Families of rows that turns and mirrors carry onto each other, the same ones carrying the whole set onto itself: the rest of each named row's family, in list order:
6 families of 6 rows:
fodig: [-12 -15  11  16  12   4 -11   2 -16   1   8  -4   0   3   6   1   0  -8
   5  13   5   5  -4  -5   1   9   3 -15   4   6   6  10   2  17  12   5
  -7  -6  13   2   6 -10  -2]
zeg: [ -1 -16  18  12  10  -6 -15   3 -10  13  12  -1   3   7  -1  10  -6  -7
  10  -1   2   0   4   0  -6   7   0  -1   3   7   4   1   3   2   8  -2
  -5   4  11   0  12 -10  -5]
resud: [ -5  -2  -3 -14   5   0   4  -2 -14   5   4  -2  -2  -3   5   2  -1 -11
  11   0  -5  -1  16  -4  -4   8   8   3   9   4   2   3   6  -4  14  -5
  14   4  -8   1   1   4  -7]
Kop: [ -3 -17   2   9   0 -11 -17   5  -6   0  -9  -3   6   3  -7   5  -6  -6
  25  -1  -3   4  10  -2  -8  13  -3  -4   2   7   4  -8  -5   1   3   1
  -2  -3   1   9   3   3  -2]
noz: [ -5  -7   9   0  -1  -1 -16 -14  -8   8  -2   1  10  12  13   3  13 -15
   2  16   1   7  -3  -3   0   2  -1   2  -5  -9   4   1  -3 -10   2   6
   0  -3   6  -4   2   0  10]
dor: [ -4  -6   4   2   0   5   9 -15 -23   0  -4  -8  13  -6   2  -2  -5 -12
   4   8   3   1  15  -9  -5  15   0   0   5  -4  -1   1   9  -1  10   4
   7  -1  -5  -9  11  10  -9]
kas: [-11   5  -8   7   9   6   7   3 -13   0   2 -10   7   9   0  -1 -12 -16
   0  -1   8   6  18  -7  -4  10   8 -13   0   8  14   2   3   7  -4   7
   0  -4   3   9   0   0  -3]
Sekid: [ -3 -17  16  -2   6  -3  -3   7 -18   3  -1  -7   2   3  -4  -5  -4 -14
  10  -3 -10  -2  20  -3   8   5 -14   1   0   0   4   3   8  -2  -6  -2
  -2  -1  12   4  14  -5  -7]
pero: [-10  -3  -2 -17   7   1   5  -8 -21  -5   2   0   1  -6  14   1   9 -10
  11   9   1   2   8  -8   3   8   3   0  10  -1  -2   7   2   0  15   1
  12  -3  -4   0   6   5  -2]
neb: [ -6  -6  17  11   3   6 -11  -7 -17   8   8  -6   8  10   5   1  -1  -7
   3   3   9   1  -4 -12  -9  -1   0   1   5  -2  -4  14   2  -5  16   0
 -17  -5   6  -5  13  -2  -7]
pufod: [ -8  -7  10 -12   2   2  -6   1 -23  -7   6  -4   4   4   5  -6  15 -16
   9  10   4  -4   8  -7   4   0  -8  -5   7  -8  -4  17   2 -10  -3   3
  -2  -9  12   3  12   4   0]
leve: [-10  -5  -2  13   5   8 -10  -3  -4   4  -3  -5  -3   5   6  -5   2 -14
  -4  12  -1   9  -2  -5  -1   5  14  -4 -10  -6  13   3   0   0   4   7
   0  -6   6   4 -12   0   4]
vapot: [ -8  -9   6  14   3   8 -14  -7  -5   2  -1   1   4   3  10  -3  -2 -17
  -7  14  -3  11   1   0   0  10   6  -6 -10  -8  10   2  -4  12   3  11
   2  -7   8   2  -5  -2   5]
lalo: [ -6   5  -3 -10   9  -7   1   2 -10   8   7  -3   8  17   2   9  -1 -14
  11  -7   6   1  16  -5  -3   2   2   0   4   9   9  -2   3  -9  -5   0
   1   5   0   7   6   0   1]
tuduf: [ -6  -7   7   0  -4  -2 -18  -3 -15  -4 -11   2  11   3   4   4   4  -6
  20   4   1   7   0  -8 -11   3  -7   3   5   1  -7   2 -12  -7   9   6
  -5 -14   3   1   4   8   3]
Vuku: [ -7 -12   3   3   8  -7 -13  -4   1  12  -3  -3  -4  11   7   2   6 -12
   8   7  -7   6   2  -2   7   4   3   1  -8   1  15  -8   3  -3   0  -2
   2   7   2   6  -3  -6   4]
febo: [-13  10  -1 -12   9   5   2  -5 -22  -2   3   0  11  12  14   4   5 -14
   2   5  12   7   7 -10   1  -1   1  -2   5   3   2   9  -4  -6   0   9
  -1 -11   5   1   4   3   6]
sabe: [ -5 -12  12   4  11  -7 -16   7  -9  13  13  -2  -5   9   1   9   1  -5
  13  -1   2  -1   1  -2  -4   1   5   0   5  10   5   4   2  -4  10  -5
  -4   5   9   3   6 -10  -3]
gam: [ -2  -5   5   8  -3   0 -14 -14  -5   6   0  -2  10  10   7  -1  10 -16
   1   9   7   4  -2  -7  -7   3   6   4  -6 -12   4   2   1 -15   2   5
  -5  -1   3  -3   1   6   4]
sevo: [ -5 -11   2  -5  12   2   3  -2 -21  -7   2   4   3 -13  11   4   2 -12
   9  12   0   3  12  -3   4  16   5  -4   5   1   2   1   2  12  11   8
  19  -4   6  -3   6   1  -1]
rabe: [-13  -8  -5  10  -1   5 -13   4 -12  -7 -12  -6   0  -1   1  -4  -2  -6
  16   7  -2  10   0  -9 -10   8   5 -12   2   4   3   6  -7   9  11   6
  -6 -17   1  10  -6   7   0]
fuvo: [ -4  -5   7  -3  12  -7  -1  -4 -15   4   2   0  18  11   3  11  -5 -16
   9  -5   6   3  18  -2   3  10  -9   3   1   7   6  -8   1  -1  -9   8
   2   3   7   3  15  -4   1]
Roka: [ -8  -5   5   3   0  11  -3  12 -18  -1   7  -9  -4  -2  -6  -8  -5 -17
  -1   6  -3  -1  17  -1  -7   8   2 -14   3  -1   6  18   5   2  -3   1
   4 -11  12   7  -2   1  -6]
dese: [-14  -1  -3  -1  17   4   3   4 -17  -5   2  -1   7   5  10   4  -5 -16
   3   4   5   9  13  -4   8   9   2 -11   1   8  12  -1  -3  16  -3  13
   4  -8   9   8   2  -6   4]
zoza: [ -1 -13  10  -1  10  -1   6  -8 -20   1  -2   1   9 -10   4   4  -7 -10
   9   1  -3   1  17  -4   2  16  -2   6   4   0   0  -7   4   3   9   5
  14   2   2  -7  12   2  -7]
lokim: [ -5 -10   8 -10   3  -4  -4  10 -12   2   5  -6  -5   6  -1  -6   0 -15
  11  -5 -10  -4  19  -2   4  -1  -5  -1   4   0   5   9   7  -4  -4  -8
  -2   1   5  11   8  -3  -8]
nedal: [-11  -7  16   1   9   5 -14  -5 -19   7   7  -1   4   9  11   4   6  -5
   6   8   5   4  -9 -11  -1  -4  -2   1   6   1  -3  14  -2  -3  16   0
 -12  -7   9  -4  10  -4   0]
pov: [ -6  -3  -4   1   2   5   8  -4 -17   2   2  -9   1  -7  -1   0  -5 -12
   4   8   2   1  16  -5 -10  17  11  -8   6   3   5   5   8   2  11   0
  13  -1  -6  -1   0   6  -9]
sel: [ -9   6   5   3   4   9   3 -10 -22   0   0  -4  22  10   4   2  -7 -16
  -4   3  13   5  12 -11  -7   6  -4  -2   2  -1   1   5  -1  -5  -3  12
  -4 -11   5  -4  10   5   1]
pepa: [ -8 -12  11   3  10   9  -4  14 -22  -8   5  -3  -2  -7  -1  -6  -1 -16
   2   8  -3   0  13  -2   4   8  -3  -8   1  -2   4  12   0   6  -4   8
   6 -13  21   5   2  -3  -1]
Topet: [-12 -11   0  13   1   4 -14   2 -13 -10 -13  -4   5  -3   1  -3  -5  -7
  15   8  -1  11   2  -8  -8  10   0 -12   0   3   2   3  -8  13  10   9
  -5 -17   5   6  -1   6  -1]
gen: [ -7 -14   0   2   2 -12 -18   8  -6  -1  -7  -2   1   4  -3   6   0  -6
  27   0  -4   4   7  -3  -7   9  -1  -4   4   8   5  -7  -6   1   6   0
   1  -2   2  11   0   1   1]
pon: [ -4  -8  13   0  -5   5  -3  -2 -25  -1   1 -10  10   6  -4  -7   4 -17
   5  11   4  -3  13  -6  -4   5 -11  -8   4  -8  -2  15   8 -11  -5   2
  -5  -8   8  -2  13   5  -5]
Rufi: [ -5  -5   4   2  -6  -1 -17  -5 -14  -1 -10  -3  11   4  -1   3   1  -6
  19   2   3   6   3 -11 -16   3  -4   2   4   0  -7   3  -9 -12   9   3
  -7 -13  -1   0   3  11   0]
nozon: [ -1 -14   6  12   3  -7 -13  -7   4   9  -1  -1   4  10   4  -1  -1 -16
   5   1  -5   4   6   1   2   7   4   1 -10  -7  11  -9   5   2  -1   2
  -1   8   2   6   4  -4  -1]
vuse: [-11 -10   5  18   9   5  -9   5 -12   3  11  -9  -5   6   1  -2  -2  -8
   4   9   9   3  -3  -7  -7   7  11 -16   4   5   7  13   4  10  13   0
 -10  -5   8   3   2  -6  -6]

Which other rows belong to the same family as pero? resud, dor, sevo, zoza, pov
Which other rows belong to the same family as pepa? Sekid, pufod, Roka, lokim, pon
Which other rows belong to the same family as gen? Kop, tuduf, rabe, Topet, Rufi
Which other rows belong to the same family as neb? fodig, zeg, sabe, nedal, vuse
Which other rows belong to the same family as nozon? noz, leve, vapot, Vuku, gam

Families of rows that turns and mirrors carry onto each other, the same ones carrying the whole set onto itself: the rest of each named row's family, in list order:
8 families of 5 rows:
tirek: [ -3  -3  11   9  13  12  -4   3 -15  15   6   3  -7   6   5  -4  15  -4
   8  -8 -19   9   3  10   1   0   7  -4  -3  -6  -2 -10   3   7  -1   8
  -4   6   4  -9  -1   3   7 -11 -12   3]
Sut: [ -7  -8  -4  11  12   5  -7  -8 -16  11   7   8  -4   9   8  -6  14  -3
   2 -10 -32  13   3  12  10   3   7  -6   5  -6   4  -4   0   4   1   8
  -7   5   1  -8  -2   1  12 -16 -14   6]
deba: [ -8 -12  -6   9 -18 -12  -5   1 -10  11  14   3   4  20  -4   5  12  -3
 -11   4 -21  -2  -3   3   5   4   8   2   4   0  -2   3  -9   1   1   4
  -1   4   7   6 -14   2   1 -20  -2   7]
vud: [ -9 -12  -9  11 -10 -10   1   3  -7  12   7   3  -2  19  -8   8   7   0
  -9   2 -12   1  -8  -1   9   9   6   1   4   5  -4   8  -7  12   5   4
   0   5   3   2 -14   1   2 -17 -12   5]
Firab: [  0  -4   3   8  11   7  -5 -11 -17  13   5   5  -3   8   6  -4  10  -6
   9  -7 -23   6  -3  12   9   5  11  -4   5  -7  -3  -4  -3   1  -6  10
  -7   9   7  -7  -8   0   8 -19  -7   1]
kesut: [-13  -3   3   7  16   6  -8  -3 -16  13   2   5  -1   5   5  -5   6   6
   3  -9 -26   8  -9   6  10  12  10  -5  -2  -9  -2  -8   0   2  -4   2
  -3   7   7  -8  -6   9   7 -20 -14   6]
beka: [  0   1 -13  12   2 -10 -17   6 -16  10  16  13   2   9   1   5   1   9
  -7  -2  -9  13  10  19   7   1   2   2   2   1   0   3   5  -5  -7  -1
   3 -11   6   6  -2  15  -3  -8  -2   6]
Loko: [-11  -2  -5   7  -5 -11  -6  11 -14  13   2   4   0  22  -8   1  10   0
 -12   4 -24  -3  -2  -2   8   5   5   7   5   0  -4   7  -3   0   4   3
  -6   4   5   0 -15   1  -3 -22 -13  13]
muf: [-10  -2   3  14  12   7  -9  -3 -20  10   7   4   3   8   5  -7  11   0
  11  -6 -22   5  -8  15  12  -1  10   0   1   0   1  -7   6   4  -2   8
   0   2   8  -3  -3   4   7 -12  -9   4]
tavo: [  0  -6 -13   8   4 -16 -13   6 -11   8  11   4   6   8   2  11   1  18
  -1  -3  -7  10  13  14   4   6  -2  -3   1  -2  -5  -2  -1  -6  -6   5
   5 -10  -4   8  -5  12  -1  -3   7   1]
fizim: [  3  -5   9  11   8  -5  -6  -3  -6  16  -2   9  11   3 -11  10  14   9
  -5 -10  -8  10  20   1   6   0  10 -14  -9   8  -8 -11  -7 -11   5   1
  -7 -11  -5   3 -19   4   9 -15  -6   4]
tupoz: [ -4  -1  -1  11  16  13  -4 -11 -13   9   1   4  -1   8   0   3   6   0
   3  -8 -21  12  -5  14   9   9  10   0   1  -5   3  -4  -6  11   1   9
 -12   7   3  -7  -6   2   8 -22  -9   4]
som: [ -8 -11  -2  10 -12  -6  -2   5  -9  15  16  -1  -4  21  -5   2  16  -5
  -9   0 -19   2   0   5   0   8   2   8   1  -2   4   0   0  -1   2  -2
   1   0   9   5  -5  -2  -5 -15 -13   9]
Sofez: [ -9 -14 -14  15  -8 -10 -10   0 -11  13  18  -1   3  20  -7   4  11  -2
 -10  -3 -21   4  -2   1   7   7   3   7   2   5  -3   5  -9  -1   5   5
  -4   2   6   5 -17   3   3 -14 -15  15]
kig: [ -6  -8  -6  10 -12  -7  -3   6  -7  10  10  -4  -1  17  -4  -1  11   1
  -7   2 -14  -2   2   1   2  -1  11   5  10   5  -4   0  -4   9   5   9
   2   7   4   8 -16  -1   4 -24  -8   8]
beg: [ -2  -6   3  15  12  -6  -1  -1  -2   9   0   7  12   8  -7   7  10  12
  -9 -10  -8  10  19   2   5   4  18 -12  -8   5  -6  -2  -9  -8   7   1
  -7 -22   2  -6 -15   8   1 -20 -13   0]
susok: [-15  -8  12  -4   3   2  -6  -1  -6   5  -1   0   1   4  10   6  13   2
   1  -8 -17   7  14   7   6  11  -2 -13  -5  -4  15  -1  -6  -5  20   8
   6  -5  -4   3 -16   3   7 -11  -6   5]
pana: [  1  -7 -17   6   2 -10 -19   5 -13   3   7  11   5   7   2  -1  -1  10
  -9   0  -8  13   9  12   9   0   5  -6   4   4  -4   1  -1  -8  -4   6
   0 -12   2  11  -2  18   5 -14   8  -1]
luror: [  2  -1  10  11   7   2  -4  -8  -9  13   7   8  10   7   0   4   9   6
  -5  -5 -10   5  21  -4   1   4  10 -12 -16  13  -3  -7   1 -10   2  -4
 -12 -13  -1  -4  -9  12   7 -20  -4   7]
fam: [  6  -8 -12  12   3 -13 -11   3 -12   5  -1   7  -1  10  -8  -4  -2  18
 -10   1  -4  11   6  15  13   6   4  -3   6   4   1   4   2  -4   1   4
   3 -12   1   5  -2  13   6 -16   3   2]
vefim: [-16  -5  12   5  12   4 -12  -9  -4  16   4   3   3  -1  13  12   4  -1
  -4   0 -15  -2  10   8   5  10   1  -6   1  -2  12   7 -12  -9  21   5
  -3 -11  -1   3 -13   9   3 -14  -2   2]
tido: [ -2  -4   5  10   9  -5  -3   0  -9   3   6   7  10   5  -3  12  13   4
 -13 -12  -8   4  19   0  12   5  14 -10 -14   6 -13  -5  -2  -4   3 -10
 -10 -17  -2  -3 -12   5   6 -18  -2   4]
vep: [ -8  -2   5  12  13  13 -12  -6 -13  17   5   2   3   4   5  -1   5  -2
   9  -6 -19   6  -4  11  10   4  11  -2  12  -4  -3  -8  -9   5   0   9
  -2   8   0  -2  -6   4   9 -24 -12  -2]
razo: [-12   2  14   5   9   9 -13   8  -7  10   1  -5   6   3   7  14  10   4
  -2  -4  -9   0  15   7   0  10  -7  -7  -2  -5  11  -3  -5  -5  14   2
   6  -6  -4   1 -11   8   3  -7  -2  -1]
gif: [-17  -2   7   0  16  -3  -4  -7 -11   6  -3  -4   3   0   7  13   6   6
   0  -6 -17   3  11   6   3  12   1  -3   1   1  12   7 -11  -2  22   6
  -1 -12   0  -1 -10   3   1 -10  -2   0]
Zaku: [ -3  -6   2  13  11  -4  -7  -2   0  12   4   5  17   3  -2   6  15   8
  -8  -9  -9   1  17  -5   1   3  14 -14  -9   7  -9  -6  -2 -14   4  -1
 -15 -15   1   4 -15   7   7 -18  -8  -1]
Fifu: [  2  -8 -11  11 -10  -2  -7   5  -4  11   9   1   0  19 -10   5  18  -7
 -10   4 -22  -3   6   2   4   4   7   8   3   3  -5   3  -1   2  -1   4
  -3  -4   0   7 -14   2 -10 -22  -9  10]
Tori: [  5  -1 -13   8   9  -8 -20  -1 -14   9   6   8   3  11  -2   5   0  11
 -12   1  -7  13  13  12  14   3  -2   1   4   7  -6   4  -1  -7  -3   4
   8 -10   0  14 -13  14   9  -9   1   5]
suto: [ -7  -3   4   6  16   8  -1  -5 -12  12   1   1   0   9   3  -2   9  -7
   8  -9 -21   2  -4  14   5   9  11   5   4  -6  -5 -14  -2   2  -6   0
  -3   4   3  -6  -4   2  13 -17  -4   6]
rez: [-17  -8   8   2   7   8  -8   1  -6  15   1   3   5  10   5  13   9  -2
  -3  -1 -16  -1  12   1   3   9  -4 -10   3  -9  14  -2  -9  -9  19   7
   1  -3   5   0  -8   5  -4  -4  -5  -4]
mib: [ -4   4   0  17   5  -2  -6   2  -6  15   6   4  16   5  -1   8  15   9
  -6 -12  -9   3  16  -3  11   1  11 -12 -10   5  -8  -3  -2 -17   9  -8
  -9 -16   1  -2  -8  10   4 -27  -7   3]
furo: [ -4  -5   0  17   8  -7   1  -6  -2  11  10  11   9   2   2   6  11   7
  -4  -9  -5   9  17   0   3   2  14 -11 -11   4  -2   0  -7 -15   1  -6
 -12 -21   3   2 -14   4   7 -15  -5   3]
Daf: [-14 -10   7  -5  11   1 -10   1  -7   9   1   1  -4  -5   2  14   7   3
  -8  -6 -17  -1  10   3   6  14   0 -11  -4 -10   9  -2  -8  -5  20   1
  -2  -6  -1  -4  -8  11  -1  -9   2   4]
pidu: [ -7  -7  -3   4 -12  -5   5  10  -5   9  15   9   0  15  -8   3  10  -3
 -12   1 -18  -3   1   0   5   5   9   8   4  -2   0   7  -9   2  -4   3
  -2   7   3   5 -11   4  -1 -16  -4  13]
tev: [ -2  -4 -13   9   6 -15 -15  11 -19   3   1   5   4  15  -4   3   0   9
  -8  -5  -3  13  10  18  16   7   3   3   2  -3  -9   1   0  -7  -2   8
  -2  -8   2   7  -5   7  -1 -11   7   5]
vef: [  4  -8 -18   9   4 -12  -6   6  -7   5   6   4  -3  13   1  -1   4  10
  -8   2  -4  18  12  14   4  -1   4  -5   9   1  -2  -1   0  -7  -2   3
   1 -11   4  11  -5   8   3 -15   9   4]
zav: [-15   1   2  -3  12   4 -11   2  -6  12  -3  -1   0   2  10  14   8  -1
   0  -6 -13  -9  14   7   3   6   1  -3   0  -8   3  -1  -4  -7  24  10
   1 -10   3  -4 -12  10   4  -9  -1   2]
lele: [ -3  -2   4  21   4  -3 -13   2  -9  20   3   7  13   2  -4  13  11   1
  -8  -8  -7   3  21   1  -1   6  10  -6 -10  14  -9  -6   0 -11   1  -5
  -9 -15  -1   1 -13  12  -1 -15  -8   4]
kot: [ -4  -9 -12  10   4 -13  -9   9 -13  16   7  10   3   5   3   1   2  11
 -12  -3  -7  16   8  14  13   6   5  -5   2   2  -5   4   4 -12  -4   7
   1  -4   2  10   3  17  -2 -14   9   4]
geb: [-12  -3  10  -6  15   4  -9  -2  -5   7   2  -5   5   4  13  10  10   2
   3  -2 -14  -4   8   8   4   9  -2 -11   3  -5  11   4  -6 -10  20   7
  -1  -4   2   2 -16   5   2  -9  -1   3]

Which other rows belong to the same family as kesut? Loko, tido, Daf, tev
Which other rows belong to the same family as pana? deba, Firab, Zaku, geb
Which other rows belong to the same family as susok? Sut, fizim, Sofez, Tori
Which other rows belong to the same family as som? tirek, beka, razo, lele
Which other rows belong to the same family as suto? mib, pidu, zav, kot
Which other rows belong to the same family as furo? kig, vefim, vep, vef
Which other rows belong to the same family as tupoz? vud, beg, fam, gif

